One vector is turned by the same rotation once a tick. Each row is the vector after some number of ticks, and that number follows the row.
The counts run from 0 to 128.
11	-8	6	8	-6	4	10	-33	10	-10	15	-7	7	-10	-9	11	0	-24	-14	3	10	-34	4	-24	-4	-4	-5	1	-8	-13	24	9	15	12	-3	2	-1	1	17	-1	-6	20	0	-22	10	-9	-26	9	-16	0	-3	-5	26	2	13	2	2	17	-8	6	21	7	14	12	-8	-4	11 -> 32
4	-1	-5	-6	-5	-20	11	10	2	-6	-6	29	28	13	-11	-8	4	-7	13	1	-18	-14	-15	-6	7	0	1	0	7	11	8	5	16	24	-13	16	-16	-24	-4	8	7	21	19	-14	2	8	-30	-2	1	31	-6	4	-2	13	0	21	4	11	-7	-1	10	23	-13	-3	23	-9	-20 -> 59
-2	18	-7	-7	12	13	14	19	7	-3	2	1	5	-13	-2	2	3	-13	2	-10	23	-19	-8	-11	9	-2	-16	17	21	1	-23	-2	4	0	28	0	11	-1	12	5	0	26	-10	2	-30	5	-18	20	19	-15	-2	18	-14	7	-3	-3	-17	2	3	19	-9	3	3	5	12	-11	22 -> 75
-3	2	-4	-4	-9	10	14	-12	1	-23	4	3	8	-17	-6	0	-21	-28	8	-2	6	-14	0	-8	23	1	-16	-15	12	16	21	2	5	8	6	20	-1	-24	-2	-11	0	6	-6	-9	3	-3	-33	-8	0	-2	-26	0	2	-6	-9	29	-17	24	-14	3	3	10	14	15	20	-19	14 -> 54
-10	-8	-1	-1	5	-5	-5	-3	3	-2	-8	1	15	14	-4	26	6	15	-3	2	3	-22	-6	16	-7	8	1	19	-8	-11	-12	-2	20	-2	14	-2	-12	-3	21	26	0	43	3	-13	-15	-4	-27	25	-2	-7	13	-9	-8	12	-1	3	5	-5	-1	13	4	-12	-28	-11	11	10	-14 -> 4
-12	-9	9	12	-15	20	3	-28	-5	-9	-2	-8	-10	-3	11	14	-20	-10	9	-8	-5	-18	-13	7	13	6	-10	2	-8	18	11	3	25	19	30	7	-26	-8	5	10	-12	21	-2	-14	12	-10	-21	4	-4	17	-2	-11	14	-3	-12	16	-12	16	-3	-7	5	5	-21	8	4	-6	-1 -> 121
-3	25	-1	7	5	-5	15	12	15	-10	13	0	10	-13	-11	-3	-3	-18	12	18	1	-1	-11	1	-3	-8	-5	12	30	-1	10	6	12	12	0	16	-19	-21	-9	9	2	6	12	-7	12	0	-33	-11	-1	10	-10	27	-14	-1	-15	12	-18	19	-4	7	4	15	-11	18	17	-6	16 -> 62
7	4	-16	8	16	8	9	1	10	-12	16	-17	9	6	-3	-1	7	6	-2	4	10	-17	4	10	-15	1	15	7	9	-22	-13	6	-1	2	6	4	10	4	18	1	-4	30	6	-22	-10	13	-30	31	-12	-29	9	-10	-2	-4	-13	17	16	-3	13	14	15	-6	3	-7	15	10	7 -> 97
7	-4	4	22	4	-15	-4	9	22	-2	15	6	1	19	0	-2	5	-15	2	12	-2	-29	-7	1	-13	-20	-4	18	23	-11	4	21	21	10	1	-17	-7	8	14	18	6	23	-1	-25	-9	7	-17	13	-3	-2	19	-6	7	8	-5	-4	31	10	-4	20	12	11	19	10	2	2	18 -> 30
-19	-2	-10	14	-14	20	13	-19	0	-11	-7	-5	10	-6	10	18	-16	-3	1	-11	1	-29	-2	10	16	13	-12	-6	-8	7	8	-21	27	4	21	9	-33	-11	16	28	-13	16	9	-12	-2	-13	-3	22	-7	13	-7	-5	13	5	-11	17	-9	8	13	2	21	3	-9	-1	-2	-4	4 -> 14
-10	10	-19	9	4	12	9	0	5	-22	21	-16	10	-1	4	-1	4	4	-5	24	7	-14	5	13	-18	-4	14	8	25	-23	-4	9	22	13	13	14	-7	2	13	10	-5	24	16	-21	3	16	-14	24	-6	-16	-2	22	1	2	-16	10	13	2	12	17	17	10	3	-7	5	9	20 -> 96
-25	4	-10	4	5	3	1	12	6	-11	-5	6	15	5	10	-2	-2	0	7	-7	-1	-8	-13	-11	14	24	-4	14	8	3	-3	-5	40	5	8	27	-20	-6	-2	25	-7	16	17	6	-21	-1	-11	21	15	23	-16	31	-2	17	-18	-4	-12	10	4	7	-8	3	-7	-10	-2	-1	6 -> 81
-22	3	-12	-14	-6	24	-2	-27	-1	-18	11	-19	3	-7	2	23	-11	-3	1	4	9	-9	-17	-8	16	6	-10	6	4	-8	-10	-2	12	16	26	6	-2	-3	6	8	-6	35	-10	-13	10	-13	-27	9	-5	-30	13	7	-3	2	-11	12	-15	1	10	3	-4	-10	-22	2	6	13	17 -> 2
-1	17	1	-3	0	-6	11	1	26	-11	3	-5	1	-7	-6	-11	-2	-21	19	0	4	-1	-17	-13	7	-13	-20	-4	22	4	3	2	8	23	-8	18	-12	-9	3	-14	4	5	-8	-11	9	1	-40	-14	-1	9	5	13	-14	3	-7	25	-20	8	12	5	-12	16	2	20	32	-7	9 -> 61
0	0	-1	13	-1	16	17	-17	10	-12	4	-16	2	-10	-8	2	-21	-24	9	0	12	-29	1	1	-3	-20	-24	-4	7	10	7	2	10	11	28	-5	-23	2	9	4	-6	15	-14	-8	21	-12	-15	0	-10	-1	5	-2	11	-9	-16	11	-10	17	5	-3	6	8	14	15	13	-5	17 -> 128
6	16	-12	-2	-16	4	11	-4	-5	-6	-4	11	16	-28	-28	9	6	-7	3	11	7	-25	-8	-19	5	-1	-2	7	13	-5	0	-3	4	11	7	16	-3	-18	3	11	-1	24	4	-3	3	2	-30	2	5	16	-11	11	0	15	2	1	-22	3	-7	0	22	20	-5	-2	30	-20	-8 -> 66
-3	8	-10	0	-21	11	6	-8	-10	-18	2	11	9	-6	0	-3	-8	-8	10	13	-5	-18	-7	1	17	-11	-2	-1	26	20	8	14	10	14	24	11	-15	-29	-13	12	5	12	5	-12	10	13	-18	-10	9	2	-24	12	7	2	-7	26	-2	21	-12	0	18	12	0	2	13	-16	8 -> 55
4	14	-3	-14	-3	16	18	4	8	-5	8	-4	6	0	-4	-16	-2	-6	9	-12	6	-11	-25	-18	30	6	-15	22	20	8	-16	-10	1	22	6	19	13	-12	3	7	-10	25	-6	-4	-9	-10	-34	9	20	-1	13	8	-19	6	7	10	-20	1	8	2	-1	1	-14	5	24	-4	3 -> 68
-17	-7	8	10	4	7	-6	17	13	-9	5	-5	-14	7	11	19	-14	-15	11	6	5	-21	-11	33	-11	1	-13	6	7	8	-3	21	36	16	18	-13	-20	2	19	21	0	24	-10	-13	-20	18	-5	14	-2	4	4	-10	-4	15	-6	4	3	19	-5	24	-7	12	-3	8	10	-2	12 -> 115
-4	6	-7	4	12	3	18	1	15	-29	20	-22	15	1	15	-10	-15	-11	1	-19	18	0	9	-5	-1	3	-7	-2	5	-4	-1	-1	25	15	-8	21	4	13	18	-14	-6	21	6	-12	-10	6	-30	23	-19	1	1	-4	-10	-4	-23	16	-1	7	24	16	-9	10	8	-2	10	2	18 -> 94
0	-18	10	-6	-13	16	7	-17	-2	-13	-11	12	10	-3	4	2	-5	-17	2	-16	-3	-20	-4	-12	30	2	-21	-20	1	19	6	5	6	6	7	18	6	-14	8	-18	-6	12	-7	-11	-11	-3	-32	8	13	5	-2	-15	13	-2	19	31	-2	14	-4	7	3	-15	26	12	8	-2	-8 -> 46
-8	-17	-6	-7	0	11	9	-25	13	-16	15	-9	-3	5	3	24	-17	-20	-3	17	0	-25	-7	10	-12	3	-10	5	-7	3	22	12	17	6	16	-7	-17	-9	0	0	3	22	2	-13	4	-10	-21	4	-19	-16	-1	8	22	-19	5	17	-11	18	-16	20	-5	-8	-1	8	-6	18	9 -> 117
-3	1	-13	5	18	-6	7	4	15	-20	2	-1	20	6	12	-4	2	4	4	-14	6	-2	8	5	-11	-1	0	4	1	-16	-5	5	26	12	-10	15	-7	11	26	-5	-3	21	13	-9	-17	16	-28	37	-18	17	-11	-8	0	11	-20	7	11	-4	16	20	-4	17	10	-13	19	-4	0 -> 93
20	-7	9	8	3	-11	14	-5	21	-5	22	-14	-1	7	-1	-1	2	-28	-7	-6	4	-27	2	-15	-11	-4	-15	11	2	-7	14	8	4	9	-9	-15	4	4	20	-4	3	23	-6	-26	-8	-7	-35	14	-15	-11	20	-14	9	-4	5	2	16	14	-6	25	9	2	23	18	3	2	15 -> 31
-17	-5	-7	-5	-10	30	7	7	0	-25	13	-13	-17	3	16	13	-15	-3	3	1	13	-20	-12	17	10	13	-8	-4	10	-3	-5	6	24	10	14	2	19	-3	14	7	-4	28	-11	-19	-25	13	-8	24	-1	-10	7	-12	7	15	7	6	3	6	1	17	12	6	0	-5	7	3	16 -> 108
-5	0	11	18	-10	-2	-6	-11	21	-3	21	-4	-7	6	1	0	0	-12	5	10	-14	-24	-15	-6	-3	-11	-8	12	24	-10	16	15	36	11	-6	-5	-29	-4	2	26	0	14	4	-24	3	-7	-17	4	-3	16	5	15	16	7	-11	2	12	17	3	7	15	10	4	8	-17	-1	27 -> 29
-1	-13	-7	7	5	-4	10	-9	13	-7	-7	1	13	17	0	11	-4	-13	-11	-2	-10	-24	2	0	-17	-9	-7	6	-9	0	18	-1	24	-9	1	-4	-45	-13	7	32	1	13	18	-18	-13	-6	-2	30	-23	17	1	10	16	1	-7	11	3	8	8	12	13	9	6	1	-4	5	-4 -> 18
-25	4	-6	-2	-7	14	-11	-26	-2	-8	-4	-9	8	-10	-14	31	-1	10	3	18	4	-22	-11	3	-8	7	-2	14	3	-20	-2	-2	15	7	19	9	-22	-7	11	25	-3	28	0	-12	12	-6	-25	15	-4	-13	5	11	-1	7	3	10	-5	4	-2	7	12	-10	-29	-2	7	11	0 -> 3
-9	-11	-7	-2	-4	33	-5	-20	3	-6	9	-27	-18	0	12	16	-17	-4	-1	1	8	-18	-21	5	8	22	-17	-11	12	-9	-1	-1	8	1	14	-1	12	-9	11	7	-6	17	-19	-19	-13	3	-20	19	-1	-20	18	0	4	-2	10	24	-2	3	3	14	3	-16	-5	14	-3	14	7 -> 109
1	-12	13	-3	6	-2	4	18	10	-11	-9	12	4	22	10	-7	0	-15	11	-16	-7	-6	-7	20	19	-9	-13	6	16	22	3	12	11	-3	6	8	-11	-19	3	3	5	10	-3	-16	-25	3	-29	0	26	-2	-6	-8	-15	1	-7	32	13	28	-9	19	-6	0	8	20	9	-3	2 -> 49
13	-15	-13	5	-7	10	7	-26	11	-6	16	-11	-2	15	-1	-3	-6	-9	-6	-8	-3	-41	-13	-22	6	-1	-9	4	0	0	9	-4	6	9	5	-10	-3	-8	8	7	-1	15	-2	-24	-8	-16	-28	12	-21	-11	14	-7	14	-13	2	27	11	-1	1	-5	21	-8	3	13	-12	12	3 -> 24
6	-11	1	23	-12	-11	-1	-6	2	3	1	10	6	8	-1	-4	7	-6	7	-11	-7	-37	-12	-11	0	0	-5	5	3	-8	14	5	30	16	-1	-9	-19	-4	23	17	1	24	2	-25	-15	6	-16	25	-16	33	4	-26	14	17	-7	8	19	-1	1	-2	22	13	2	1	5	-14	-9 -> 26
-15	4	-13	3	17	2	4	17	17	-11	-3	2	14	17	11	-4	-4	5	9	-11	8	-7	-13	1	8	2	-6	16	16	11	-18	7	30	9	13	6	-11	6	5	11	4	22	10	1	-30	6	-10	27	22	2	-5	23	-4	5	-19	0	0	-1	21	13	-23	-1	7	-5	0	10	24 -> 82
-1	-22	3	-8	2	3	1	-3	14	-4	0	-5	-3	22	10	9	-1	-11	4	-13	-6	-20	-13	11	-7	19	-10	0	-18	0	0	-1	19	10	-5	1	1	-8	14	6	1	27	-7	-18	-32	3	-25	30	-13	12	17	-24	2	9	15	14	2	3	-3	22	-9	-10	-3	-2	8	3	-16 -> 112
9	18	-4	-9	-14	4	19	22	1	-3	-6	13	15	-8	-7	-3	5	2	8	0	12	-13	-10	-8	18	8	-3	14	14	5	-10	-2	10	22	12	14	12	-9	10	12	-2	30	-5	-6	-13	11	-23	11	15	15	2	1	-12	22	2	5	-13	3	1	1	18	20	-13	0	33	-20	-6 -> 67
-13	16	-17	-8	0	9	9	20	5	-9	-11	14	15	-15	-6	8	5	-6	0	10	17	-19	-11	-10	-5	-5	-7	13	19	-6	-13	4	26	13	16	12	1	-4	2	17	2	20	4	6	-17	12	-8	15	20	12	-8	39	1	18	5	-12	-22	-2	4	21	-1	14	3	1	27	-14	16 -> 74
12	-2	6	11	-4	-4	9	3	14	-5	11	-9	-6	17	15	-15	-4	-20	0	-32	-3	-14	-11	-9	10	2	-15	6	7	12	1	-7	26	26	-2	-4	-8	3	25	8	-2	19	-6	-23	-19	-4	-22	28	-10	23	13	-25	1	13	-12	6	12	4	12	5	6	9	2	13	-2	-12	6 -> 27
12	-12	-8	18	-14	4	-5	-28	-1	1	0	-3	0	4	-9	4	0	-6	-2	5	-11	-36	-17	-22	-5	4	1	-2	1	-11	23	-7	20	7	0	3	-31	-15	13	10	-4	11	2	-25	0	-10	-20	16	-19	19	8	-5	27	-2	0	18	3	1	-2	-9	25	5	3	2	-9	1	-6 -> 25
7	-8	3	-4	-1	-16	8	-18	10	-8	-7	18	16	0	-12	-9	2	-10	14	3	-9	-17	-10	-11	6	6	-3	3	5	-1	15	-2	-2	5	0	27	-20	-34	-3	0	4	11	12	-8	5	-12	-46	-8	-12	15	-10	-1	-10	-4	2	33	-7	10	-17	-5	13	2	-13	7	15	-8	-19 -> 58
0	8	-14	18	-11	11	9	8	4	-16	21	-10	2	-5	9	3	-9	-7	-1	10	-2	-33	-1	9	-8	-7	-4	8	18	-10	13	-2	18	2	26	-13	-22	-9	12	30	-1	18	3	-23	-14	10	-1	15	-15	-7	-2	-1	19	3	-22	7	11	16	0	1	29	11	-2	8	-5	-13	22 -> 22
-10	4	0	7	6	11	4	-15	17	-9	8	-35	-11	2	11	0	-8	-9	-1	-4	12	5	-9	9	2	15	-12	0	18	-27	1	-15	28	-2	-9	28	-17	-6	20	8	-8	13	0	-19	3	-13	-28	14	-9	-1	18	2	-17	-1	-10	17	-4	7	13	18	5	1	-6	11	-1	5	0 -> 102
-5	-10	-17	-1	3	16	14	-7	4	-11	-20	0	15	1	-8	13	-3	-2	2	-7	13	-35	3	6	-2	-17	-17	-6	-14	5	-11	-4	1	1	31	-17	-1	2	23	5	-3	24	-5	-9	-21	1	-8	35	-14	-11	9	-10	9	3	10	21	3	-13	19	6	6	-4	11	-7	22	2	-2 -> 12
6	0	-10	-1	-4	-1	-2	19	-5	-10	3	17	5	8	-9	-12	-1	-3	12	4	-7	-23	-19	5	7	-15	3	3	28	15	-19	15	1	13	23	6	-2	-26	-1	11	2	22	0	-15	-9	14	-29	-2	15	-13	-5	-4	-2	-4	-3	33	11	12	-5	3	14	3	-1	6	24	-11	6 -> 56
-11	4	-17	1	28	-1	9	-16	19	-8	-3	-2	22	-4	-3	7	3	-4	-3	6	8	-25	0	-16	-16	5	3	13	0	-16	6	3	17	-11	13	11	-24	-11	6	2	3	16	19	10	-16	-7	-28	17	-10	-8	-18	36	8	-13	-18	12	-13	6	-5	16	-15	-5	11	5	-2	10	6 -> 84
